Turns, then the turns between two rows, first turn first; the first pair answered:
Q_722:
-30,-44,6,39,43,-85,-50,-41,-91,-119,-131,-230,104,-157,27,-178,117,-1,116,144,95,-94,-101,-30,-112  ->  -5,-11,-20,88,12,-69,-41,-53,-126,-94,-94,-168,194,-71,131,-162,103,3,106,170,125,-113,-94,0,-89
-254,177,-206,44,82,-86,205,126,-297,37,74,-161,153,154,76,-144,150,25,278,-212,-71,-18,4,37,-192  ->  -130,-55,-44,-180,-47,-43,173,246,-21,-44,-135,-264,-78,-257,65,-116,313,-54,43,-180,-89,-20,36,-72,-331
-61,-40,80,-214,94,-147,-64,134,163,-96,140,91,17,-188,-74,-91,23,-2,-21,-60,-105,-104,-80,110,-41  ->  1,17,49,-120,24,-95,-44,115,77,-40,191,214,217,7,153,-74,19,-11,-58,0,-47,-127,-81,172,-11
Q_288:
-98,-35,-129,-7,-297,16,-27,-11,-163,10,-20,-379,-85,-316,34,-266,-23,-192,156,-34,-11,-239,126,-130,2  ->  -177,232,3,3,32,-138,-35,27,101,-182,36,-146,-51,-149,38,-436,61,-166,-22,-256,-118,-46,-151,131,-229
-138,-104,-38,141,255,-191,-65,-17,-29,78,81,80,-252,138,-361,118,-80,254,28,-147,-242,-10,-220,94,-155  ->  -73,-276,-122,134,30,-81,-54,-41,-206,211,40,-69,-277,25,-367,242,-142,236,137,4,-178,-132,-33,-88,-2
58,-7,116,60,57,101,24,45,124,-25,-30,168,139,65,198,2,12,-79,-110,40,65,42,66,31,19  ->  81,-70,89,67,-5,149,31,25,86,25,-39,129,128,33,189,47,-32,-71,-65,88,84,12,125,-25,89
Q_275:
-35,-49,-114,-69,12,57,-29,35,-150,40,100,-119,-13,-33,-141,110,-124,2,127,32,23,-80,177,-110,116  ->  81,-68,-20,-20,132,109,92,29,18,-17,93,-24,-97,21,-154,128,-160,63,89,-40,55,6,166,-64,141
-66,162,-67,305,15,-44,57,-17,-226,148,181,93,347,262,185,-28,-48,-15,225,-96,87,-42,17,113,21  ->  -17,187,1,308,132,-33,141,-25,-119,92,193,126,313,268,137,-44,-70,-3,246,-142,121,8,6,153,39
51,86,130,-5,311,92,-127,126,204,-30,69,232,-162,145,-248,-22,43,-17,90,-365,-155,75,-247,140,-99  ->  44,-80,-48,83,-90,133,-406,128,0,192,-21,315,-80,200,2,117,106,42,-123,-149,-260,-83,-259,48,-113
15,14,-31,167,-107,-17,-104,-7,-144,178,131,144,133,218,275,122,14,138,-41,125,-20,-138,-169,116,-21  ->  -179,222,-30,15,133,-125,-7,36,-202,44,229,-113,191,53,8,-63,3,1,265,7,26,-98,-131,122,-66
Now pairs of rows:
Between the rows of a pair lie two turns.
-10,8,-34,-155,-75,-152,-125,68,5,107,-64,-115,352,81,103,-16,147,-270,-56,252,-47,-5,-79,-153,-195  ->  73,116,123,-154,232,-130,128,40,220,-43,10,-51,317,144,6,-82,67,-268,55,95,60,131,-90,-52,-154 : Q_275, Q_722
-58,-197,103,-28,107,87,-44,-83,49,-24,82,0,-150,-19,-205,55,-113,155,-11,41,104,166,-8,79,84  ->  -71,-224,1,8,-118,108,-180,-72,-94,94,51,37,-38,44,-27,111,-68,154,-90,160,82,71,-11,38,73 : Q_275, Q_722
106,-64,43,-39,-18,67,120,2,71,25,-25,-28,26,-41,58,52,-10,-32,-17,-21,115,-30,19,-10,62  ->  38,-9,26,-90,1,20,108,20,27,-3,-6,-108,49,-87,1,6,-1,-70,50,-36,108,-47,24,-24,34 : Q_275, Q_275
98,-153,55,-157,-159,113,72,41,-9,1,-123,-79,-66,-196,78,92,17,-31,-41,128,81,-75,107,-132,5  ->  18,82,-3,43,86,70,192,-59,-163,23,89,16,82,159,-4,18,-151,35,216,34,141,-9,94,10,133 : Q_722, Q_275
-115,-233,48,-23,116,59,158,132,310,-104,121,-42,-163,53,255,73,157,148,-94,-79,-57,63,86,123,-140  ->  -136,-225,-70,133,137,93,199,21,93,22,227,-20,-119,256,177,142,5,243,112,-51,-30,30,168,97,52 : Q_288, Q_722
71,-54,161,-23,149,177,94,174,105,-96,27,83,-143,-1,-183,-48,62,214,56,-12,32,14,-78,49,121  ->  152,-138,120,-38,-92,280,79,198,-11,-3,-25,51,-2,-24,58,7,96,137,33,145,111,-99,21,-31,152 : Q_722, Q_288
277,-8,19,135,76,317,253,-24,240,-130,-85,210,-327,-78,136,22,-82,72,-51,206,27,199,276,35,-32  ->  199,16,3,127,176,253,240,-46,232,-159,-81,127,-440,-134,-71,4,-109,100,45,145,-23,225,280,6,-30 : Q_722, Q_722
173,-174,45,-8,-19,87,104,-76,67,74,-84,32,-90,-78,-4,196,-75,7,-21,70,62,32,70,-23,81  ->  4,-61,-109,-6,-121,26,-10,-68,-189,152,-13,-78,82,-39,8,130,-56,-66,100,128,53,-57,89,-45,66 : Q_275, Q_722
148,-118,154,153,-16,-40,-43,0,228,-20,-41,147,-177,-16,-66,51,10,115,-148,72,-89,-71,-39,-35,-74  ->  -33,56,147,20,158,-141,13,30,153,-128,40,-79,-132,-145,-271,-110,14,2,104,-11,-54,-48,-1,-38,-121 : Q_275, Q_275
-56,-258,18,-199,-196,44,-109,16,-71,84,-91,-160,-130,-335,-89,137,173,25,-101,-48,-109,-82,-30,-105,-24  ->  104,-39,56,-15,-147,153,128,-11,-107,94,79,134,315,104,377,102,114,-24,-87,-5,103,-50,-22,113,50 : Q_275, Q_722
47,-246,-22,14,-99,-52,-21,-132,101,101,-182,-43,-326,22,-234,31,-278,7,-23,173,-183,105,30,-175,131  ->  -4,-179,7,-30,19,-86,48,-119,108,33,-134,-121,-336,-18,-334,-41,-283,-21,88,106,-164,133,37,-154,121 : Q_275, Q_275
263,-35,149,91,66,166,232,-23,288,-72,67,230,-23,50,123,49,-74,11,-78,-37,115,83,-1,80,-4  ->  89,-105,-66,-38,-246,154,75,26,-121,67,42,-151,88,-217,98,38,-33,-154,147,168,129,-134,173,-148,34 : Q_288, Q_275
-99,-291,-226,28,-402,-84,-176,-3,-443,251,-216,-21,-33,-36,157,73,31,-135,-64,313,168,-212,108,-138,123  ->  130,-140,172,-203,-92,14,280,125,21,-106,-215,-46,93,-232,349,-112,131,-403,-63,158,461,-51,163,15,16 : Q_275, Q_722
-132,164,-173,37,-172,-170,-157,-10,-79,84,133,-23,149,228,-18,-112,-42,143,-37,-136,-72,93,-117,170,-77  ->  52,14,-156,129,-148,-32,19,-114,-66,139,149,-22,11,265,-120,23,-197,240,107,-108,23,101,48,74,163 : Q_275, Q_288
72,-166,7,-221,-311,127,21,107,-7,-27,-119,-275,-48,-407,62,3,136,-198,-19,174,102,-149,185,-220,7  ->  113,62,255,-221,191,53,251,108,373,-285,-34,-95,-140,-284,-85,-145,100,-169,-43,-124,115,104,33,30,-80 : Q_275, Q_288
21,-79,114,94,-103,181,103,73,-95,31,87,-51,76,336,258,-92,-20,-165,283,181,54,49,-29,-99,149  ->  44,-56,152,94,-19,182,169,73,-29,-13,104,-39,50,343,233,-111,-36,-153,297,136,75,78,-29,-76,146 : Q_275, Q_275
-44,-198,112,18,1,102,-90,110,125,93,-20,-142,-252,-48,-148,93,75,226,-245,367,-153,130,-169,-211,-128  ->  -60,-111,182,-30,205,71,49,120,201,-24,23,-196,-288,-92,-278,8,48,193,-128,262,-113,201,-157,-177,-125 : Q_275, Q_275
108,138,200,-80,257,55,29,-65,199,-138,-38,17,-101,8,56,-210,36,-84,-125,-183,-17,-74,-26,71,-199  ->  -92,175,22,-139,57,-28,-176,-21,-91,-30,-34,-179,21,-89,58,-255,107,-181,-41,-77,-79,-212,-10,-16,-261 : Q_275, Q_275
19,75,106,-183,83,-167,161,-24,87,-215,-4,-139,76,-225,-121,-76,-125,-102,206,109,16,-22,22,-205,37  ->  121,146,149,-90,49,-119,185,4,161,-210,14,114,283,-6,226,-72,-76,-113,35,135,63,2,-46,-65,-6 : Q_722, Q_288
27,121,-52,77,-298,114,-41,-27,-133,25,14,-59,139,141,292,27,-70,-49,52,200,92,-54,72,-33,-82  ->  -1,161,120,-154,-52,77,115,35,91,-201,-4,-261,-23,-158,10,-97,-26,-149,162,58,143,45,99,-44,-143 : Q_275, Q_722
156,-306,30,-30,-63,-22,-90,247,-164,15,-84,61,190,-84,436,202,-226,20,-266,116,-99,-54,-2,228,-101  ->  87,-396,89,-181,14,-84,-127,267,-41,-74,-149,-115,-100,-372,108,176,-201,31,-243,35,-176,-25,3,134,-151 : Q_722, Q_722
-149,-114,-126,-104,-275,-54,-321,63,-208,131,-179,-109,-19,-180,74,67,165,14,-154,224,-92,-158,-17,-80,-133  ->  110,99,154,-120,-40,80,103,119,94,-98,-87,66,277,-36,437,-52,170,-137,-146,116,200,-27,31,134,-135 : Q_275, Q_722
-20,113,175,196,1,-88,-204,6,66,-96,13,-7,42,96,286,-96,131,118,-99,-157,94,74,-220,-118,-262  ->  -20,69,209,147,4,-99,-220,19,129,-137,-20,-63,-57,-23,207,-100,160,122,-120,-168,75,77,-222,-152,-274 : Q_722, Q_722
-130,-175,-157,-28,-238,-87,-277,-14,-152,167,-161,-123,-231,-120,-92,53,75,121,-123,118,-205,-101,-57,-127,-62  ->  -175,79,43,-105,193,-200,-105,31,121,-100,-82,-74,-256,-126,-250,-147,96,72,-92,-140,-171,95,-198,75,-209 : Q_288, Q_275
